First come named turns, each shown by rows before and after it. For each pair of rows after them, which turns, in which order, take the first row to the second? The first pair is done for you.
turn j_293:
[-39, 59, 81, 197, 410, -43, 159, -114, -101, 144, 281, -312, -577, -48, 56, -298] -> [-7, 61, 151, 182, 181, -116, 49, 198, -304, 226, 119, -263, -516, 241, 144, -424]
[201, -150, 61, 377, -242, 1, -173, 172, -221, -140, 13, 40, -126, -62, 228, -175] -> [134, -95, -13, 434, -190, -33, -115, -80, -65, -192, 165, 50, -94, -343, 198, -106]
[-73, -103, -148, 208, -120, 43, -49, 309, -199, 170, 146, 85, 153, 82, -183, -60] -> [-170, -49, -200, 248, -81, -32, 5, 96, -54, 104, 279, 108, 168, -169, -249, -17]
[17, -40, -89, -132, -275, -85, -268, -116, 236, -148, -34, 228, 481, -256, -85, 293] -> [186, -219, -68, -149, 126, 198, -122, -137, 322, -133, -61, 43, 286, -145, -193, 480]
turn j_803:
[-152, 26, -121, -59, 122, 2, 131, -303, 213, -228, -39, 169, -83, -400, -73, 203] -> [-42, 45, 19, -107, 37, -22, 165, -426, 283, -177, 72, 95, -83, -320, -1, 166]
[-364, 302, -525, 97, -34, -90, -107, 64, -347, -137, -86, 264, 37, -399, -186, 30] -> [-334, 439, -395, -11, -141, -306, -29, -187, -150, -172, 75, 178, 67, -507, -1, -50]
[96, 216, -2, 113, 53, -306, 125, 257, -284, 50, 369, -296, 205, 297, 370, -95] -> [75, 137, -28, 165, 114, -225, 88, 339, -361, 83, 352, -307, 209, 382, 304, -53]
turn j_107:
[-475, 256, -363, 423, 208, -170, -191, -8, -236, 93, 201, 195, -181, -417, -170, -251] -> [-219, 43, -267, 546, 318, 114, -187, 142, -351, 312, 261, 1, -367, -62, -264, -350]
[435, -258, 238, 48, -640, 207, -176, -13, 182, 169, 284, 4, 131, 284, 6, -135] -> [-36, 63, 23, -105, -771, -180, -235, -1, 214, -168, 29, 362, 325, -273, 127, 97]
[67, 48, 194, -66, 83, -160, -206, 223, -301, -3, -112, -12, -69, 47, 14, 30] -> [263, -17, 283, -38, 9, -95, -95, -73, -87, 83, 183, -177, -87, 102, -6, -59]
turn j_381:
[-69, -169, 97, 87, 457, 48, 199, -34, 115, -60, -39, -23, -16, 4, 44, 279] -> [-211, -109, 2, 290, 199, -60, -17, 298, -284, 135, -57, 119, 89, 112, 86, 23]
[75, -62, -9, 45, 169, 154, 14, 50, -61, -6, -89, -37, -109, -12, -107, 45] -> [67, -70, -5, 92, 65, 116, -35, 98, -135, 88, -67, -15, -45, 73, -62, -43]
[367, -228, 158, -255, -247, 112, 146, 211, -60, -312, -564, -85, 385, 335, -60, 275] -> [174, -206, -49, -214, -114, 158, 122, 280, -128, -378, -656, 33, 373, 101, -151, 381]
[179, 58, 53, 5, 308, -417, 234, -79, -110, 238, 179, 70, -177, 80, 69, 175] -> [77, 71, -62, 58, 341, -432, 195, 14, -233, 239, 123, 142, -163, -13, 25, 176]
turn j_24:
[250, 258, 395, 104, -130, -145, 29, -584, 282, 204, 532, -341, -514, 58, 309, -507] -> [120, -187, -240, -7, -127, 294, 75, -588, 667, -308, 85, 214, 346, -434, -415, 526]
[-224, 181, -66, -216, -136, -82, 138, -488, 189, 100, 397, 59, 49, -198, 188, 181] -> [-407, 180, -258, -106, -2, -88, 63, -299, 0, 38, 243, 197, 52, -385, 97, 288]
[275, -303, -29, -12, -73, 398, -143, 135, -21, 201, -203, -52, 136, 449, -124, -168] -> [165, -262, -154, 42, 11, 379, -211, 255, -119, 153, -289, 12, 99, 370, -174, -131]
[62, -96, 108, 0, 564, 207, 38, -151, -16, -50, 47, -355, -355, 12, -114, 17] -> [171, -185, 96, -53, 495, 280, 79, -220, 131, -82, 42, -347, -218, 1, -168, 146]
Then:
Each pair is 2 to 3 turns apart.
[294, -87, 332, -156, -198, -265, 133, 211, -21, 274, 216, -306, -303, 387, 384, -474] -> [218, -451, -241, -112, -346, 96, 193, -9, 456, -94, 127, 134, 519, -150, -239, 289]	j_293 then j_803 then j_24
[89, -29, -67, -103, -100, 127, 133, 626, -368, -108, -162, -33, 80, 98, 24, -254] -> [-120, 33, -278, 64, -56, 107, 98, 566, -390, -62, 2, 54, 93, -195, -96, -279]	j_293 then j_107 then j_803
[-302, 190, -139, -17, 150, -113, -470, 56, 5, -213, 105, 15, 85, -517, 173, -193] -> [49, 70, 145, 23, -9, -2, -370, -211, 245, -36, 464, -257, 63, -215, 184, -387]	j_381 then j_803 then j_293
[-418, 303, -214, -100, 125, -165, 1, -95, 99, -322, -166, 258, 0, -550, 10, 240] -> [-124, -105, -344, 190, 302, 415, 84, -204, 190, -100, 120, 96, 25, -359, -417, 277]	j_107 then j_107 then j_24
[125, 49, 50, 66, 453, -92, -74, 214, 184, -150, -266, -206, -482, 125, 302, -321] -> [159, -133, -131, -68, -26, -67, -122, 428, 281, -355, -610, 156, 201, 150, 77, 53]	j_24 then j_293 then j_24
[86, 181, -184, 292, 714, 574, 95, 59, 131, -17, -319, -231, -158, -201, -233, 395] -> [-132, 422, -174, 215, 119, 138, -226, 627, -363, 2, -718, 119, 158, 29, 47, 203]	j_293 then j_803
[81, 154, -42, -169, -372, -340, -3, -230, 336, -88, 178, 152, 314, -116, 120, 126] -> [200, -230, -256, 272, 138, 306, -120, 196, -120, 257, 224, -43, -19, 230, -293, 4]	j_293 then j_381 then j_107
[106, -204, -187, -249, -18, 178, -152, 182, -14, -14, -93, 170, 167, -26, -263, 334] -> [-4, 1, -184, -150, -283, -30, -173, -94, 158, 10, 237, 177, 265, -270, -177, 146]	j_803 then j_381 then j_293
[366, -206, 421, -345, 232, 169, 130, 555, -345, -19, -555, -161, -239, 641, 165, 7] -> [-249, 346, -68, -95, 142, -246, 272, -572, 455, -327, 289, 26, -5, -831, 92, 114]	j_293 then j_293
[-57, -198, -137, -132, -34, -9, -233, 159, -94, 0, -328, 201, 283, 149, 137, 220] -> [-217, 100, -31, -104, -26, -268, -234, 56, -136, 14, -200, 180, 82, 48, 385, -40]	j_803 then j_803 then j_24
[-183, 3, -334, 3, 132, 123, -103, -23, -26, -226, -128, 388, 214, -453, -311, 354] -> [-76, -140, -192, -60, -12, 121, -218, 370, -322, -136, -428, 392, 190, 23, -262, 241]	j_293 then j_293
[54, -107, -160, 28, -92, 86, -32, -109, 222, -70, 101, 82, 391, 59, -81, 189] -> [42, -152, -152, -13, 52, 133, -50, 57, 94, -106, -112, 109, 333, 139, -98, 273]	j_293 then j_107 then j_107
[-36, -182, -233, 379, -549, 137, -498, 285, -430, 168, 363, 125, 268, 410, -68, -425] -> [400, -414, -20, -135, -53, 396, 24, -554, 543, -370, 374, -161, 265, 75, -228, 321]	j_24 then j_381
[286, 363, 173, -117, 187, -1, 222, -757, 500, 68, 613, -162, -105, -356, 60, -37] -> [-293, 707, -22, -375, 283, -428, 6, -180, 46, -275, -153, 278, -109, -651, 259, 192]	j_107 then j_803
[-219, -24, -162, 128, -18, 54, -194, 349, -442, 95, -157, 209, 11, 16, -103, -104] -> [6, -142, 63, -202, 117, 113, -32, 317, -285, -99, -405, 121, -23, 197, -47, 157]	j_381 then j_381 then j_293
[17, -37, 30, 322, 115, 69, -148, 159, -224, 282, 355, -165, -192, 111, -37, -294] -> [-55, 66, -44, 121, -157, -89, -38, -295, 271, -7, 427, 3, 212, -332, -45, 11]	j_107 then j_24
[-481, 408, 63, -252, 469, -226, 44, -150, 271, -192, -208, -134, -197, -500, 279, 180] -> [-322, 202, 99, -340, -345, -312, -197, 434, -83, -47, -569, 102, 395, 136, 291, 150]	j_381 then j_24 then j_107
[-391, 28, -463, 312, 353, 316, -35, -80, 41, -140, 53, 184, -258, -598, -185, 241] -> [-260, 334, -19, 236, 161, -45, 30, -410, 195, 38, 459, -102, -568, -485, 309, -258]	j_803 then j_24
[-90, 110, -41, -84, -72, -108, -79, 113, -73, -89, -306, 191, 197, -125, -2, 158] -> [179, -136, 65, 48, 53, 195, -33, 182, -124, 106, -202, -14, 79, 252, -164, 64]	j_107 then j_24
[-92, -14, -205, -1, 125, 404, 36, 269, -263, -230, -148, 105, -16, 27, -8, 209] -> [-14, 232, 144, -25, -244, 76, 27, 129, -261, -32, 142, -36, -129, 210, 328, -292]	j_293 then j_24
[-18, 171, 212, -34, -439, -218, 95, -266, 582, -109, 501, -463, 14, 321, 187, 3] -> [-445, 373, 23, 177, 236, -204, 10, -5, 129, -80, 354, -457, -632, 1, 239, -123]	j_293 then j_381 then j_24
[197, -283, -12, 184, 65, 273, 10, 8, -5, 233, 138, -115, -53, 137, -151, -62] -> [-153, -83, -166, 243, 194, 117, -73, 212, -255, 160, -9, 65, -140, -131, -94, -43]	j_107 then j_24 then j_107
[200, -265, -137, 265, 247, 202, 8, 280, 13, 108, 173, -60, 32, 277, -193, -57] -> [-169, 127, -255, 270, 123, -193, 33, -57, 223, -49, 364, 79, 120, -295, -53, -88]	j_107 then j_24 then j_803
[79, 18, -27, 36, 483, 162, -14, -18, -27, 57, -176, -151, -242, 105, 2, -171] -> [-77, 307, -71, 83, -6, -204, -98, -187, 64, 95, 90, 4, -52, -137, 203, -404]	j_293 then j_293 then j_803
[30, -30, -325, -53, -46, -100, 35, -223, 165, -212, 313, 124, 39, 51, -57, -109] -> [191, -162, -265, -73, 72, 40, 63, -115, 101, -133, 222, 16, -63, 306, -81, -78]	j_803 then j_293
[-165, -120, -158, -292, -273, -335, 3, 173, 59, -67, -196, 8, 106, 66, 98, 36] -> [-138, -316, -268, -181, 125, -17, 20, 271, -38, -11, -283, -81, -94, 107, -103, 117]	j_293 then j_107
[-39, 10, -418, 85, 190, 196, 136, -384, 354, -428, 80, 139, 28, -638, -332, 440] -> [266, -226, -13, -60, 538, 409, 29, 372, -307, -148, -406, -147, -500, 318, -162, 233]	j_803 then j_293 then j_24
[-193, 122, -316, 106, 200, -117, 82, -239, 32, -140, 83, 101, -131, -421, -48, 91] -> [207, -15, -26, 66, -478, -150, 20, -219, 108, 99, 229, 34, 235, 153, 48, -182]	j_381 then j_107 then j_24
[-150, 85, -68, -378, 139, 30, -184, -274, 551, -416, -8, -92, -19, -311, -28, 342] -> [-162, 275, 97, -137, -549, -255, -470, 61, 107, 72, 255, -93, 61, 179, 278, -384]	j_381 then j_24
[139, 188, 162, -282, -343, 40, 110, 82, -102, 58, -222, -191, 223, 341, 30, -119] -> [35, 85, -43, -203, -241, 176, 69, 226, -200, -17, -402, -62, 286, 256, -125, 34]	j_803 then j_24
[43, -232, 108, 48, -53, 55, 389, 28, 301, 45, 190, -51, -204, -172, -299, 51] -> [-194, -153, -24, 85, -24, -21, 203, 463, -100, 34, -99, 112, -219, -160, -285, 18]	j_24 then j_293 then j_803
